In the data rows, 128 means zero.
Here are some points, each followed by its number:
np.array([133, 123, 145, 125, 110, 117, 136, 124, 136, 116, 128, 087, 124, 113, 103, 123, 104, 114, 147, 109, 110, 109,
          113, 106, 138, 118, 088, 117, 101, 105, 135, 107, 105, 095, 102, 078, 080, 101, 105, 081, 116]) 0
np.array([128, 148, 139, 155, 167, 127, 120, 127, 153, 128, 143, 131, 115, 090, 124, 089, 116, 099, 107, 107, 132, 116,
          112, 115, 090, 097, 081, 097, 105, 106, 064, 068, 084, 079, 113, 125, 094, 097, 132, 115, 114]) 1
np.array([113, 135, 135, 126, 137, 134, 154, 117, 138, 128, 135, 093, 129, 116, 107, 115, 104, 089, 127, 119, 103, 128,
          108, 111, 105, 083, 086, 119, 121, 144, 133, 100, 100, 109, 104, 094, 143, 119, 124, 100, 099]) 2
np.array([121, 132, 133, 136, 095, 112, 135, 095, 112, 119, 106, 146, 139, 092, 081, 138, 109, 123, 144, 096, 094, 105,
          096, 139, 102, 064, 123, 101, 089, 102, 104, 120, 090, 116, 121, 118, 114, 106, 117, 140, 120]) 3
np.array([108, 123, 137, 081, 114, 099, 111, 141, 117, 156, 136, 117, 106, 148, 093, 116, 157, 126, 120, 169, 127, 126,
          116, 107, 112, 085, 117, 075, 101, 114, 081, 101, 130, 085, 106, 096, 121, 153, 152, 138, 125]) 4
np.array([113, 119, 088, 101, 087, 098, 096, 147, 099, 104, 107, 120, 126, 098, 125, 128, 129, 140, 128, 163, 154, 143,
          111, 115, 121, 124, 130, 109, 103, 096, 092, 102, 117, 104, 115, 125, 110, 112, 129, 155, 136]) 5
np.array([101, 111, 119, 092, 109, 133, 128, 102, 128, 108, 113, 136, 135, 122, 160, 129, 150, 124, 120, 147, 125, 120,
          113, 153, 152, 113, 120, 107, 141, 111, 106, 113, 110, 119, 166, 127, 107, 142, 107, 119, 131]) 6
np.array([105, 063, 080, 090, 102, 089, 089, 112, 130, 138, 127, 100, 121, 151, 124, 136, 143, 138, 132, 122, 114, 142,
          122, 127, 136, 106, 138, 131, 121, 106, 121, 118, 110, 112, 094, 113, 123, 120, 136, 152, 105]) 7
np.array([112, 063, 088, 092, 083, 086, 122, 082, 112, 133, 116, 106, 124, 134, 137, 128, 118, 115, 151, 096, 109, 125,
          133, 152, 185, 160, 103, 148, 153, 119, 147, 146, 131, 126, 128, 126, 113, 141, 130, 127, 127]) 8
np.array([142, 112, 099, 105, 108, 104, 088, 098, 095, 117, 087, 111, 128, 130, 114, 127, 116, 154, 125, 128, 138, 119,
          098, 124, 131, 138, 125, 150, 120, 143, 151, 153, 154, 139, 131, 139, 136, 162, 137, 132, 141]) 9
np.array([084, 117, 088, 134, 098, 107, 110, 087, 122, 108, 116, 087, 088, 119, 087, 094, 132, 109, 129, 108, 098, 132,
          141, 118, 099, 126, 128, 091, 121, 138, 116, 118, 138, 148, 149, 130, 129, 147, 126, 117, 150]) 10
np.array([158, 107, 138, 131, 092, 117, 108, 102, 091, 094, 137, 103, 111, 092, 116, 123, 093, 067, 123, 093, 104, 087,
          082, 122, 111, 130, 127, 135, 131, 091, 135, 110, 157, 134, 154, 154, 133, 130, 148, 146, 135]) 11
np.array([126, 146, 116, 118, 128, 094, 130, 094, 112, 097, 108, 103, 064, 123, 092, 059, 072, 071, 056, 089, 092, 119,
          114, 100, 100, 130, 130, 100, 078, 126, 145, 151, 116, 129, 135, 133, 157, 145, 128, 139, 168]) 12
np.array([164, 137, 129, 128, 124, 096, 102, 107, 123, 124, 103, 069, 090, 093, 086, 090, 092, 082, 088, 074, 094, 101,
          097, 110, 102, 117, 121, 144, 113, 114, 134, 121, 154, 152, 110, 161, 158, 160, 161, 141, 173]) 13
np.array([185, 147, 129, 175, 137, 158, 127, 122, 129, 099, 102, 112, 112, 080, 094, 081, 090, 097, 103, 091, 120, 105,
          074, 068, 107, 093, 128, 102, 129, 083, 119, 159, 130, 133, 115, 137, 146, 149, 167, 147, 185]) 14
np.array([136, 108, 133, 144, 131, 102, 119, 152, 079, 131, 116, 116, 091, 120, 130, 080, 111, 087, 113, 139, 101, 098,
          119, 110, 105, 131, 108, 149, 130, 113, 141, 138, 141, 140, 138, 153, 126, 189, 135, 144, 142]) 15
np.array([113, 125, 114, 128, 130, 148, 085, 124, 139, 137, 133, 133, 116, 095, 146, 124, 129, 162, 127, 118, 125, 113,
          132, 143, 135, 110, 097, 124, 133, 157, 115, 132, 156, 156, 130, 181, 140, 108, 143, 177, 162]) 16
np.array([129, 117, 108, 165, 134, 107, 118, 157, 131, 128, 141, 115, 133, 149, 162, 127, 141, 166, 156, 164, 132, 155,
          142, 158, 201, 161, 164, 165, 115, 104, 138, 137, 127, 173, 162, 150, 146, 156, 115, 168, 145]) 17
np.array([120, 143, 132, 133, 142, 132, 147, 105, 149, 122, 154, 167, 161, 162, 134, 193, 164, 156, 184, 118, 188, 167,
          147, 187, 147, 171, 174, 194, 172, 156, 165, 131, 173, 146, 164, 154, 150, 150, 135, 196, 155]) 18
np.array([107, 115, 140, 115, 118, 119, 161, 122, 166, 133, 173, 132, 174, 152, 163, 180, 178, 193, 200, 179, 191, 204,
          235, 157, 207, 162, 200, 170, 180, 187, 207, 180, 195, 160, 195, 177, 165, 168, 166, 157, 155]) 19
np.array([113, 128, 108, 116, 127, 152, 120, 155, 107, 118, 178, 180, 174, 209, 165, 188, 197, 193, 190, 187, 168, 186,
          202, 204, 191, 242, 197, 200, 204, 217, 136, 190, 197, 192, 179, 159, 168, 151, 157, 147, 149]) 20
np.array([110, 131, 152, 135, 105, 123, 150, 157, 118, 133, 140, 193, 166, 218, 193, 195, 175, 198, 165, 182, 209, 191,
          213, 229, 225, 204, 194, 180, 212, 202, 202, 182, 194, 177, 199, 164, 158, 150, 161, 156, 138]) 21
np.array([146, 142, 125, 140, 115, 122, 097, 146, 159, 128, 173, 163, 149, 191, 171, 203, 209, 222, 184, 220, 217, 176,
          196, 190, 223, 183, 180, 205, 190, 190, 196, 223, 186, 199, 194, 153, 167, 167, 125, 172, 145]) 22
np.array([131, 118, 150, 123, 146, 164, 133, 132, 155, 147, 164, 163, 168, 196, 187, 162, 161, 203, 165, 212, 192, 219,
          185, 171, 225, 219, 208, 176, 228, 183, 210, 198, 172, 179, 159, 178, 159, 186, 168, 138, 162]) 23
np.array([122, 146, 125, 148, 148, 101, 158, 163, 152, 169, 141, 149, 133, 163, 145, 151, 171, 156, 172, 173, 170, 185,
          190, 170, 127, 184, 198, 214, 216, 184, 191, 195, 170, 172, 180, 165, 161, 161, 151, 141, 126]) 24
Which two points above are nearest to each new point by angle, seen from the average point of the numbered points? Their numbers follow each, nearest first.
np.array([117, 141, 123, 106, 114, 118, 126, 153, 135, 141, 138, 107, 123, 153, 146, 177, 140, 160, 146, 184, 169, 163,
          162, 180, 177, 133, 143, 161, 121, 174, 134, 138, 142, 141, 095, 115, 097, 130, 089, 101, 116]) 22 21
np.array([137, 145, 128, 148, 124, 139, 123, 136, 133, 137, 154, 155, 138, 141, 136, 118, 119, 123, 109, 138, 098, 124,
          096, 133, 099, 119, 104, 126, 140, 106, 116, 131, 138, 106, 089, 127, 131, 138, 124, 133, 152]) 1 2
np.array([179, 179, 201, 215, 187, 183, 205, 132, 165, 152, 142, 179, 136, 154, 128, 120, 115, 155, 119, 138, 109, 138,
          113, 112, 110, 143, 097, 117, 112, 133, 111, 116, 127, 122, 134, 146, 122, 122, 105, 129, 128]) 1 2
np.array([183, 165, 184, 107, 149, 138, 154, 156, 135, 120, 143, 131, 145, 129, 147, 113, 141, 119, 149, 155, 155, 150,
          152, 145, 118, 155, 179, 173, 160, 134, 157, 161, 166, 159, 151, 143, 129, 143, 153, 156, 125]) 24 23
np.array([121, 123, 127, 101, 119, 125, 116, 131, 142, 149, 126, 126, 130, 140, 123, 084, 124, 101, 114, 111, 121, 099,
          102, 108, 093, 136, 113, 115, 097, 097, 069, 113, 116, 099, 098, 072, 089, 073, 114, 141, 136]) 1 0
np.array([161, 147, 109, 096, 151, 144, 138, 178, 145, 116, 125, 145, 131, 166, 141, 127, 116, 129, 104, 131, 110, 133,
          129, 125, 088, 137, 134, 113, 143, 118, 097, 092, 138, 078, 095, 121, 121, 119, 147, 116, 134]) 1 4
np.array([180, 195, 172, 216, 201, 211, 190, 186, 157, 174, 139, 139, 180, 167, 132, 155, 135, 162, 108, 147, 151, 142,
          131, 129, 148, 148, 140, 106, 133, 119, 142, 122, 126, 088, 128, 116, 104, 101, 147, 070, 128]) 1 0
np.array([111, 104, 117, 104, 127, 133, 144, 141, 116, 138, 111, 141, 100, 128, 129, 120, 113, 119, 115, 116, 119, 122,
          130, 159, 122, 130, 118, 101, 109, 097, 090, 110, 110, 089, 099, 113, 121, 126, 128, 101, 091]) 1 0
np.array([117, 065, 122, 115, 111, 126, 108, 140, 113, 102, 138, 139, 127, 135, 138, 113, 146, 155, 138, 165, 161, 154,
          122, 171, 108, 128, 141, 118, 137, 110, 108, 093, 134, 124, 134, 092, 115, 131, 073, 088, 078]) 6 5
np.array([213, 193, 164, 180, 157, 207, 191, 167, 174, 181, 181, 151, 167, 172, 183, 189, 129, 153, 137, 106, 133, 115,
          128, 122, 110, 110, 132, 100, 129, 143, 105, 136, 127, 109, 102, 134, 112, 115, 104, 120, 147]) 1 2
np.array([092, 121, 133, 114, 130, 124, 109, 110, 090, 123, 057, 128, 098, 119, 093, 107, 086, 117, 081, 105, 059, 142,
          070, 073, 077, 095, 079, 075, 098, 066, 072, 105, 087, 102, 089, 106, 127, 122, 110, 120, 127]) 3 1
np.array([174, 170, 199, 171, 167, 149, 152, 130, 171, 128, 153, 135, 147, 142, 130, 111, 134, 110, 100, 126, 132, 105,
          115, 090, 112, 133, 136, 077, 089, 140, 133, 101, 094, 102, 110, 135, 149, 125, 129, 120, 134]) 1 2
np.array([177, 182, 145, 167, 154, 147, 149, 134, 151, 156, 132, 179, 149, 133, 108, 144, 131, 109, 121, 134, 135, 133,
          122, 154, 157, 134, 185, 173, 138, 182, 159, 167, 193, 142, 158, 141, 178, 123, 144, 145, 126]) 24 18
np.array([080, 086, 075, 082, 096, 081, 113, 107, 132, 146, 106, 116, 110, 134, 149, 140, 139, 118, 146, 134, 176, 147,
          139, 142, 135, 108, 135, 136, 093, 132, 154, 127, 138, 129, 129, 122, 171, 122, 142, 125, 106]) 7 8
np.array([124, 125, 144, 173, 147, 131, 141, 153, 112, 130, 121, 109, 116, 109, 106, 103, 102, 124, 072, 082, 111, 119,
          099, 094, 125, 103, 095, 117, 114, 112, 126, 123, 097, 115, 129, 147, 149, 145, 172, 145, 151]) 14 13
np.array([138, 139, 141, 162, 123, 161, 154, 162, 129, 148, 117, 104, 095, 091, 132, 122, 135, 113, 118, 088, 086, 094,
          108, 094, 098, 100, 086, 109, 100, 089, 085, 089, 121, 112, 118, 130, 093, 125, 140, 115, 134]) 1 0
np.array([084, 075, 112, 138, 143, 113, 124, 118, 108, 139, 109, 124, 145, 135, 112, 178, 147, 161, 164, 150, 114, 156,
          162, 151, 138, 148, 147, 124, 133, 127, 111, 133, 086, 138, 101, 109, 148, 114, 111, 098, 124]) 7 0
np.array([074, 103, 103, 110, 103, 106, 102, 107, 111, 124, 118, 096, 122, 114, 113, 140, 144, 110, 137, 141, 118, 128,
          129, 127, 168, 129, 113, 099, 124, 134, 114, 095, 117, 111, 118, 118, 091, 094, 089, 106, 125]) 0 6
np.array([157, 170, 164, 190, 161, 174, 178, 170, 108, 163, 132, 147, 105, 125, 146, 158, 133, 158, 159, 150, 155, 157,
          130, 145, 173, 133, 188, 163, 187, 169, 156, 136, 161, 156, 170, 167, 119, 113, 162, 166, 096]) 24 21
np.array([166, 153, 150, 148, 198, 150, 136, 174, 192, 163, 146, 155, 156, 177, 173, 199, 176, 215, 186, 156, 164, 151,
          150, 161, 173, 135, 138, 083, 142, 111, 114, 148, 124, 100, 149, 115, 132, 106, 104, 120, 104]) 22 23
np.array([175, 150, 154, 169, 180, 176, 146, 122, 132, 129, 129, 154, 149, 134, 134, 120, 145, 147, 135, 147, 137, 153,
          152, 136, 162, 158, 163, 168, 139, 174, 155, 126, 153, 155, 149, 153, 154, 140, 132, 119, 151]) 23 24
np.array([143, 137, 166, 140, 146, 152, 137, 139, 131, 098, 138, 118, 130, 121, 143, 112, 123, 108, 114, 084, 124, 111,
          110, 107, 111, 118, 095, 077, 128, 100, 111, 091, 108, 123, 120, 132, 135, 121, 145, 105, 107]) 1 2
np.array([083, 112, 097, 101, 130, 108, 129, 121, 115, 131, 125, 158, 133, 118, 159, 127, 148, 144, 147, 114, 122, 155,
          151, 158, 162, 128, 136, 132, 153, 116, 142, 104, 119, 100, 120, 120, 106, 080, 083, 104, 077]) 6 7
np.array([087, 125, 124, 116, 114, 127, 119, 115, 131, 116, 138, 128, 113, 136, 113, 115, 148, 127, 144, 152, 129, 147,
          158, 148, 116, 149, 135, 134, 146, 150, 129, 160, 129, 134, 122, 096, 117, 128, 150, 120, 117]) 10 4
np.array([077, 086, 111, 105, 103, 139, 120, 147, 130, 146, 121, 134, 138, 141, 157, 142, 147, 114, 152, 153, 144, 143,
          107, 145, 138, 127, 096, 159, 143, 155, 107, 112, 162, 141, 141, 129, 126, 114, 138, 108, 133]) 6 7
np.array([122, 063, 089, 120, 096, 108, 127, 122, 121, 115, 142, 119, 116, 171, 167, 121, 122, 165, 093, 167, 135, 114,
          098, 130, 132, 140, 130, 100, 089, 124, 129, 111, 085, 129, 095, 093, 083, 143, 085, 105, 066]) 7 0
np.array([183, 198, 195, 203, 178, 162, 214, 150, 153, 212, 158, 166, 142, 175, 162, 173, 155, 124, 141, 127, 162, 147,
          149, 130, 115, 126, 122, 115, 124, 130, 153, 122, 117, 153, 134, 141, 128, 079, 111, 121, 103]) 1 2
np.array([124, 153, 136, 124, 104, 098, 121, 093, 121, 122, 089, 138, 077, 078, 087, 095, 110, 058, 063, 070, 076, 076,
          072, 071, 063, 052, 089, 060, 064, 097, 119, 094, 068, 087, 074, 110, 116, 105, 134, 136, 146]) 3 1
